These are runs of 6 systems, one row a step. Runs of the same system follow the same rule from any start.
B, seq 1, 11 rows:
[[ 10   9  13  -8 -10  22 -21 -32 -18   7 -20 -45 -40 -19  15  21  13   4]
 [  2  24  -8 -14 -49   7 -27  13   3   2 -14 -11 -16   1 -17  19  32 -47]
 [ 18  27  14  13  -8  -8 -13  36   5   4  16   8  22  55 -11  26  -3 -23]
 [ 19   1  41  12  24 -28 -11   7  20 -19  31   2 -28  21 -13  12 -22  35]
 [-14 -31   3 -14 -12 -38 -23 -32  23 -20 -17 -13 -15 -10 -22  17 -13  36]
 [-26 -31 -18   7 -16 -29  -6   8   1 -13 -25   2  37 -21 -47  -4  28 -10]
 [ -9   9  -2  17   2 -28  52  25   0  14  12   7  48   5 -17 -30  -3  -4]
 [ 24 -12  19  14  12   3  53  -6 -13  18  10  13   1 -15  27 -11 -11  51]
 [ -1 -27 -21  -7 -21  20  14 -29   5   5 -10  29 -40 -37  28  -8   9  15]
 [-17 -20 -42  -4  -8  27 -12   0   4   5 -16  24  21  -4  34  -2  22 -47]
 [  4  18  -1  -8  44  25   3  38   1 -10  20   1  16   8  29 -18  -7 -42]]
V, seq 2:
[[  8  30   0 -15  -4 -10   8   6 -33  11  36  -1  39  14 -23 -26 -21  36]
 [ 15   3  41   9 -11   0 -24 -16 -19  32   5  18 -16  -8  -8  26 -18  48]
 [-28 -17  26  32 -25  14 -18  -3   5  25 -17 -12 -23 -13   7  38  17 -32]
 [ -8  -3  -3  23 -16  -6  51  32  14  -4   2 -15   4   2   5 -10  32 -48]
 [ 55  13 -25  -8   4 -11  39  16   6 -21   2  22  11  33   5 -11   8  11]
 [ 25 -21 -21 -14  17  -7 -34 -25   5 -34 -10  29 -23  15 -15  16 -12  33]
 [-56 -31 -16  -7   3  -4 -44 -28  19  -9  -2  -1   2 -25   5 -11  -3  -7]
 [-47   4  -5   9  11  11  22   8 -13  17   7 -23  51 -18   6 -36  -1  -3]
 [ 23  36  15  -2   6  15  49   3 -30  34  -8   0   6   0   2  -4 -31  34]
 [ 33  14  13  -3  -9  22 -15 -16 -29  23  -8  10 -52   5  -1  41 -15 -10]
 [ -8 -17   9   3 -13   9 -27  19   8 -17  25   0 -42 -21   2   8  28 -52]]
C, seq 3:
[[ -5  15 -30  26  -4 -24  15  -2 -13  22 -19   6  21  12 -30 -11  18 -58]
 [ -7   5  39   5  34 -20  -4  32  -2  14  32   8  10   9 -13  12 -44 -18]
 [ 21 -20  14 -28 -16  27  20  10   0 -17  12 -11  -9  20  44  39 -22  28]
 [  9  -9 -32 -19 -11  30 -23   0  -3 -47  -4   3 -21 -19  -8 -17  41  14]
 [-18  23 -34  -5  -3 -35 -22 -27  26  21 -11  16  23  -1  -6 -43   6 -22]
 [-20  12  27  26  35 -13 -13 -18 -22  32 -12 -21  17  17 -16  20 -37   6]
 [  4 -23  43   0  -2  11  37  11   1   5   5 -14 -39 -36  20  20 -14  23]
 [ 30  -4 -31  -6 -41  20  37  13 -27 -15   6   2  -4  -5  -2  -8  42 -13]
 [ 12  29  -7   1   8 -19 -38  25   9  -1  24  31  25  10 -22 -33  21 -24]
 [ -9  12  16   1   6  -8 -27  -5  30  18 -18   4  22  44  22  33 -37   8]
 [-26 -27  13   6   9  29  -3  -7   5 -34 -20 -27 -44  -9  -9  32 -10  26]]
M, seq 4, 11 rows:
[[ 24  36  -2  -7  19   8   7 -26 -48  29   5  -9 -32   5  -7   9 -35 -22]
 [ 11 -15  25 -28 -19  11 -24 -10 -14  14  37  -5 -34 -34  39   8  -1  -8]
 [  5  11  21  -5 -34  38 -19  44   7  -2  17   2  22  21  22  19  20   3]
 [-11  17  16   4  12  15 -19  44  36 -27 -29  17 -21  -1 -37  13   2   4]
 [-18   6  -5  22  11 -39 -19 -25  33 -16   8  -4 -27  45 -23   7 -24 -10]
 [ 19 -15  -6 -17  -1 -47 -19 -25 -10 -26  11 -51   8  -3 -11  -7  25  -8]
 [  0  -8  -9 -40 -35 -35  23  10  23   8  -3  -7  48 -19  20 -22   3   9]
 [-16  18 -20  -6 -27  13  45  24 -28  12 -10  16  20   0 -47  -2 -17   6]
 [-32 -17   1  31  -1  10  16 -23 -13   7  13  24 -41 -27 -25 -15 -11  29]
 [ 13 -14   3  54   0  11   4 -27 -16   6  21  -3   2  22  30  -8  38  23]
 [ 38  -8   5  13  24   9  12  18  12  -2 -41   4  10 -25  34  -4  46 -12]]
R, seq 5 (11 x 18):
[[ -6  23 -30  12  15  51  53  16  -7 -12 -13  14  -3  18   7 -17  -8   9]
 [ 22  20 -20  20  36  -6  -4 -20  -1  -6  32  33 -32  32   2 -23 -15 -11]
 [ 15   6   0 -23  12  -5 -69 -33 -19  10  18  -9   2   7  18   8  -4 -14]
 [-18  24  -2 -48 -15  24 -18   0 -11  -8 -14 -58  10 -15   2   2  -3   2]
 [-18  37   1   9 -16   7  51   3  12  -5   0 -39 -15  30 -16  -5 -17  19]
 [ 28  13  31  34   2 -35   7 -10   5   7  29   8 -41  22 -21   7  -8  16]
 [  6 -16  39   3 -13 -29 -55 -10   5  26  -6  -1 -13 -28  -3  27  16 -17]
 [-26 -26   4  -8 -28  18  -1  19  -8  -5 -42 -30  18 -30 -12  30  26 -15]
 [-17 -18 -19  14  -8  -1  60  34  24 -34 -13   3  -1  11 -22   0   5  -5]
 [ 29 -25  -9  16   6 -36  17   0  16  -7  18  59  -4  23  -5   2 -12  10]
 [ 12 -26  -5 -23   2 -18 -45 -13 -13  18   7  41  21 -39   7 -12   5   1]]
K, seq 6:
[[-32  36 -11  19 -11  -4 -13 -11  28 -14  32   2 -28  30 -26 -32  -4  12]
 [ 38  18   0  17   7 -24 -23 -25 -14   5 -28 -35   4  17 -12  11  35 -10]
 [ -1 -28  11 -43 -12 -43   0  -4  22  17   4 -12  26 -32  33  -3 -12 -17]
 [-22 -28  -5  -8 -20  10  32  17 -23 -15  12   3   6  19 -29  35 -38  20]
 [-27   8   2  30  10  13  11  18  10 -30   1 -15 -22 -24 -37 -33  36   7]
 [ 31  11 -10  25 -32 -17 -10 -18   5  25  -7  26  18  16  11 -13  47  12]
 [ 24 -35  14 -16  24  -2  -5   7  11   4 -47  12   6 -26  32  39  -8 -11]
 [-53 -24 -22  -3   3  17  16  -2  13  -8  30  25  -6  12  14  -6 -43 -10]
 [  8  17 -16  33  29  36  10  -3 -44 -23   9 -20 -10  24 -21  -9  17   5]
 [ 37  31   2 -22   2 -13 -16  -3   6  15   9   1   7 -35  24 -48  34  -3]
 [ 24   2   7 -34 -19   0 -17   1 -16  32 -16  32  12   5   0  44 -39   8]]
B, seq 7, 11 rows:
[[-22  30  -8 -47 -17   9  -2  13  22  -4   0 -24 -23 -34   2 -27  -3 -30]
 [ 14  23 -10 -11  -4  41  -5  14 -35   7 -26  -8  35  37  -3  35  -7   2]
 [ 12  31  13  30  16   7 -10   3 -17  -6  41   8 -50   9 -30 -16   6  -9]
 [ -2   7  19  -6 -19 -29 -30 -42  18  29   0 -28   2  23  27  22 -18   8]
 [ -1 -18  34   4  -3   2 -32  40  16 -18 -26  -3  -9 -35 -27  25  35  -5]
 [-16  19 -26  -5 -22 -27  35  10  30 -14  -5  -1   8  45 -33   3 -25 -11]
 [ 37 -34  15  29  28 -19   7  -2 -31 -13  15  -1  23  14  -6  11  13  31]
 [-10  -8   5 -18 -18 -43  11 -16  24   6  27  11 -27 -42  -6 -37  -7  14]
 [-20 -32 -11  -8 -22  14  -1  -1  -3  20 -39  17  52 -10  15  23  -1  19]
 [-19   3 -16  32  22  25  30  33   5 -17   7  30 -11 -11 -16 -34  20 -16]
 [ 15  11 -20  -2  19  -4  32 -37   0  17   3 -18  12  29  52 -13 -26   3]]
M, seq 8 (11 x 18):
[[  9   3  31  -3  -5 -21 -21  -7 -37   4  44 -11 -19  -6 -42   8 -21  27]
 [ 14 -20  14  -5 -53  -5 -11 -16  21  -7   0  -4  -9  -4  20  14  29  51]
 [-11  16 -23  18 -35  20  20  24  26 -15 -32  -8  12  17  -2  -5  49 -20]
 [-26   1   3  27  34 -26  27  22  22  -5   3   9 -11 -15 -31 -27  -4 -34]
 [ 19 -31   8  16  26 -46  13 -21 -25   1  34   5   8  22  -9  10 -31  12]
 [ 27 -45 -22 -29 -12   5  -4 -24 -25 -15 -21  -4  17 -20  21  16  17  27]
 [-37  11 -33 -10 -18  40   8   4  10  17 -27  12  35  -7  28 -20   5 -10]
 [-21  44  12  25  40  29   8  16 -25  23   1   0  -5 -10 -27 -22 -16 -10]
 [ 31   4  39  16  25 -12  -7 -24  -7  20  23  10 -46  -2  13   9 -23  26]
 [ 45 -11  -3 -10 -30  15 -17 -10  -9  -6  -1  -8 -16  19  38  34  31 -11]
 [-22  -5  -4 -24 -10  21 -17  44  32 -16 -18  -2  11 -20  15   4  23 -46]]
V, seq 9 (11 x 18):
[[ 21 -31   8 -21 -36 -43  31  17  -3  -7  14  -6  -2   2 -13  31  -8 -22]
 [ 14 -29 -20 -16 -53  -3  -4  18   2 -20  17  28  23  27  -1  20  18   9]
 [-24 -23 -19  31 -25   0  -3  -2  16 -26   3  33   3  13 -34  -9  20  43]
 [-28  -8 -22  43   1  -9   5 -39  25  23 -21  27  14  10  13 -23   7  18]
 [-10 -26 -18  37  41   8  37 -30 -28  16 -22  -2   8  -7  13  -4  -7 -10]
 [ 13 -16 -20 -28  13  27  46  -8 -19   7 -16   7 -19 -30  37   2 -24 -12]
 [  7  18 -30 -33   2  62  -7  12 -34 -15   2  12 -22  -5   6   1  -7 -16]
 [-10  36   3 -12  12  28 -25  16   6 -15  32  15 -41 -19 -12 -37  -3   3]
 [  0  42  30  15  35   7 -46   6  19  12  14 -12   1   5  18 -26  12   0]
 [  8  16  46   9  42 -23  -8   5  12  -1 -16 -54  -3 -11  -4   8  -4  -2]
 [ 20   9  18 -43 -12 -38   2   6  11  10 -18 -45  14  -2   8  27 -16 -27]]
C, seq 10, 11 rows:
[[ -5   2 -37 -23   1 -18  28 -28  32 -10  -6  -9   7 -16  29 -50   5  12]
 [ 20  20 -14  26  34  -7  -8 -38 -50  21 -10   1   6  10 -28  -9  -5   6]
 [ -7  -2  48   9  -5  -6  -7   2   1  50  15  25 -23 -39  15   7 -18   0]
 [ -7   2   2  11 -42  46  33  24 -21  10 -10 -26  14  14  14  27  20 -10]
 [ 12  21   6   4  17   0  -3  45  29 -38  14  -4 -12  -5 -14 -31  34 -13]
 [ 31  16 -23 -20  -5 -35  -3 -13  26   1 -14  12   6  49  11  15 -20 -21]
 [-20 -21  12 -13  18   7 -52  -6 -17 -18   0   0 -18  -6 -35  36 -32   8]
 [-37 -29  -6 -34 -30  -7  21 -12  22   0   2 -20   7 -37  25 -17 -10  18]
 [ 12   9 -23  16  17   6  24 -14 -41  -9  -8 -27  30  -2 -20 -31  28  22]
 [ 30  17  26  20  21 -30   2  -1  11  35   9  45 -12 -20   3 -27   1  11]
 [  1   0   9  28 -37  25   4  -1 -22  36  -8  17   2  35   4  51  -7 -10]]
K, seq 11 (11 x 18):
[[  1  -1  23  20  45  48  15  36 -12 -25  10 -11   1   1  13   0   2  21]
 [ 24  38 -18  -7   2   0  -9 -12  26 -11  24  29 -26  13  11 -44   5  25]
 [ 33  16 -12 -14  18  -4 -43 -24 -23  14 -37  10 -10   7 -14  28 -11 -21]
 [-46  -3  14 -18  12  -9 -17  -9   2  31  11 -22  19 -27  22  -8 -31 -33]
 [ -7  17  11   4 -15  14  40   0 -31   5  30 -34   8  34  -5  12 -30  29]
 [ 22  31  14 -15  -6 -10  18  20  19 -25  -2 -26 -42 -26 -25 -22  22   3]
 [  9   5  -2  -3 -54 -31 -33   1  12  20   1  30   3  10 -19  15  19 -21]
 [-19 -40  36  16  15  -4 -25  18   9  -2 -26 -20  25  -5   4  45   3 -10]
 [-36 -20  -8  10  -1 -11  28  -6  38 -24  29  -8  13  22  25 -22 -13  31]
 [ 37  -2 -38   8  14  -4  28 -13 -19 -40 -17  -1 -16  20 -30  -4  17  16]
 [  4 -16 -19 -15   1 -20 -20  -5  -4   9  -5  24   6 -55  -2 -32  30 -32]]
R, seq 12:
[[-26 -13 -27  22  10  -1 -22 -40  13  19 -13   2   5   2  37 -12  14 -39]
 [ 34  -9 -18 -17  20  20   3  11 -42 -36   2 -34  26  10   4   4  23  -1]
 [ -4  39  -2 -42   1  -4  13  29  38  -5  13   0   0  17  15 -14 -36 -21]
 [  7  12  -3   2 -27  19   4 -26 -37  23  22  22 -16  27  -6  17 -32  39]
 [-17  16  12   6   3 -11 -39 -19  13  -6  19 -17 -34 -37 -19 -40  25   7]
 [-14   8  16  29   3  -5 -18 -10   9  11 -36 -43  37  34   8  27  13   2]
 [ 28   2  25 -18  27  -2  35  35 -14 -20 -14 -22 -26 -25 -26  20 -15  -5]
 [-16 -10  -2   4 -35 -21  26  -7  27  26  12  19 -25  10  18  19 -23 -37]
 [ 22 -36  -5   7 -37   5 -16  -4 -32 -18  26  15  -5  -8 -14   8  42  22]
 [-26   8   1  -9  -4 -10 -34  30  54 -16 -22   8  30 -14  -9 -23  26  -4]
 [ -4 -10 -11  12  22  15  22   1 -22   5 -39  19  34  18 -20  27 -31  31]]

Which system made each of these runs?
seq 13, 2 rows:
[[-25 -11  24 -11  -4   8 -34  40   0   9  -1  25  29 -47 -20  -7  10   5]
 [-39  30  27  25  -5  18  12  28  23  22  -6   3  17  32  -5  15 -27  10]]

V
seq 14:
[[-16 -18  -4  49   2  -9  16 -25 -22  13  27  -2  11  52  -1  18 -16  -5]
 [ 35 -20  30 -24  23 -15 -28  12   6 -33  27 -10 -26 -34  13  -4  15  11]]

R
seq 15:
[[ 43 -16   3 -27 -18  15  18  15 -12   8   3  32 -33 -22  27  25   1 -20]
 [-14  20 -32 -24 -30  40 -23  28 -19 -10  10  18  15  10 -20  -6  11 -23]]

C
seq 16 (2 x 18):
[[  2  23 -45 -12 -12  15   2   0 -30   7 -32  20  35  -1 -37 -18  14   1]
 [-13   2   2   9  24  -5   2  -1 -10  19  21  60 -22  -7 -27 -10 -47   8]]

V
seq 17:
[[-47   0   8  15 -36   5  22  16  21  21 -14  23 -21  -7 -28  21 -20 -11]
 [ -4  13 -17  42 -20   9  28  -7  -5  17  33   6   1  52  22  -6   9 -31]]

V
seq 18 (2 x 18):
[[-17 -32 -10   9  -5  14  -7 -19 -15  15  39  15  -2 -27  43 -26  16 -21]
 [  0  -1   7  17  25  54  22  35 -13  -9 -17   1  17 -25  16 -15  28  19]]

V
seq 19 (2 x 18):
[[  1 -26  18  23 -27  16   5  36 -20 -23  13  -1 -10 -17 -29  15  45  -1]
 [-24 -34   7  35   6  -8  14  17  54 -21  -5  29   4  10  11   0  10  21]]

M
seq 20 (2 x 18):
[[ 36   3 -23  -7 -16 -20   0  -2 -27   4 -27  19  37  26 -35  22   3   9]
 [-43 -26 -14 -12 -15  -3   7 -28   7  11 -41  -8 -14 -45  -9   3  -6  -5]]

M
seq 21:
[[-23 -23  21  -4 -52  -7  13 -18  -3  28  -9 -23   9 -25  12  18   2  28]
 [ -7   7 -12  25 -44  15  28  12 -31  31 -21   7  17   0 -22  14  26 -25]]

V
seq 22, 2 rows:
[[  3 -36  25  29  10 -63  13   0  10  11  27   6  13 -12  -3  -6   6 -17]
 [-13 -36  21 -24 -19 -23  35  20  32  -3   2  -4  20 -28  21   0 -13  28]]

B
seq 23, 2 rows:
[[ 40   6 -42 -39   9   7  19 -26 -34  -1 -27   2  -2 -17   1  -9  -5   1]
 [-19   8  -9 -24  -5  14   5  17 -30  32  -2  25   5 -47 -15 -11 -17 -41]]

K
seq 24 (2 x 18):
[[ 14   7  -1  13  12 -27  32  13  -4  10  52  15  -6   8   7 -31  -5 -40]
 [ 42 -20  23  -9  -2   7 -29   2 -44 -11  35   4 -26  -8  -6  25   8  15]]

K
seq 25:
[[ 17 -40  -4   5  -3 -55 -22 -30 -12  11  24  22  -2   2  -8  12  -3 -22]
 [-11 -47   0 -14 -22  -1  -6  -2 -18  -1 -17 -30  50 -11  17  27  18   6]]

M
seq 26:
[[ 19  53  -7  31  10  18  -8 -13 -23  39 -32   3   1  12  -9  -5  19 -20]
 [-17   8   4   8  33   9 -22  14 -29 -10  19 -22 -17   8 -34  13 -15 -52]]

R
seq 27, 2 rows:
[[ -3   3  -7   6  14   2 -31 -12 -29  15  33   6 -26 -15   1 -14   8 -62]
 [-22  20  32 -23 -10   8 -24  16  10  22  23 -37  22  10  35  13 -21 -18]]

B
seq 28:
[[-21  27  -5  20  10   8 -43  20  16 -15   2 -18  13  15 -17 -16  36 -39]
 [  8  15  23   5  34 -51  25  15  32  -9  15 -16  12  -2  -9 -33 -11  14]]

V
seq 29 (2 x 18):
[[  4  -7  -6  36   6  16   6   5 -54 -13   9 -11  21   9 -40  -3  31  14]
 [ -1 -25  11  13  18 -13  14 -15  38   6 -26  21  -7 -37  30 -20   9  34]]

M
seq 30, 2 rows:
[[-15   9 -21  28   2   2  26 -21  33 -15 -30  -4 -31  -8  -5 -33  30  14]
 [  4   4 -11  34   7 -44  13 -29 -17  20  11   0 -14  13 -28  -7  -1 -42]]

C
seq 31 (2 x 18):
[[-37  -1 -31   6 -23  24 -27 -13   8  12   2  51  -8 -15  -5 -25   9  -5]
 [-54  19  -1  37   4   3  -6 -18   6  21  13 -32  26  28   9 -20  -2 -16]]

C
seq 32, 2 rows:
[[ -8 -36  18  -6  38  -2  -1  -9  19   0 -23   1  25 -19  39   8 -20  36]
 [ -5 -12 -29  17   6  41  43 -22 -23  -7 -22  16 -27 -11  -2  -5  -3  30]]

C
seq 33 (2 x 18):
[[-23 -21 -13   9 -30 -21  10  14 -10 -11  57   9  13  36 -22   4 -11 -22]
 [  2  -9  27   8   8 -15 -16   7  16  -9  36  -2  37  11  22 -23  10  55]]

B
seq 34:
[[ 25  55   0 -22 -21  17 -15  -5 -11  -3  -1 -31 -25 -14 -10 -23  29  10]
 [-29  51  13  24 -13  -5 -13   6  10  18  -5 -27   5  39 -34  10  -9 -18]]

R
seq 35:
[[-25 -10  16  39   3 -27  -2 -24  -7   0  -4 -46  -8 -23 -28 -12  32   0]
 [ 20 -10  11   8  -3 -30  54  -4  22   0  12 -26  18   4  42 -20   9  21]]

M
seq 36 (2 x 18):
[[ 13  41   0  32  14   4  26   5 -37  34  -3  11  -5 -10 -31 -24   8 -24]
 [ 44  -2  26   4  31  -4  10  12   2  18  12  38 -32   1  29  16 -21 -17]]

V
seq 37 (2 x 18):
[[ -3  26 -28  10 -13 -19 -24 -38  23 -15 -10  10 -30  34 -32  -8   0  17]
 [  7 -21  13  28  23 -44 -37 -15  -8  16 -18  -3  28  -3 -16  15  16 -27]]

B
seq 38:
[[-13  39   7 -10   2  13  22  45  15 -18  39  -5  -5  19 -12 -24 -16  -1]
 [ 39  43  18   5   2 -12 -23 -17   6   0  22 -14 -10  36   8  -9   4  39]]

V
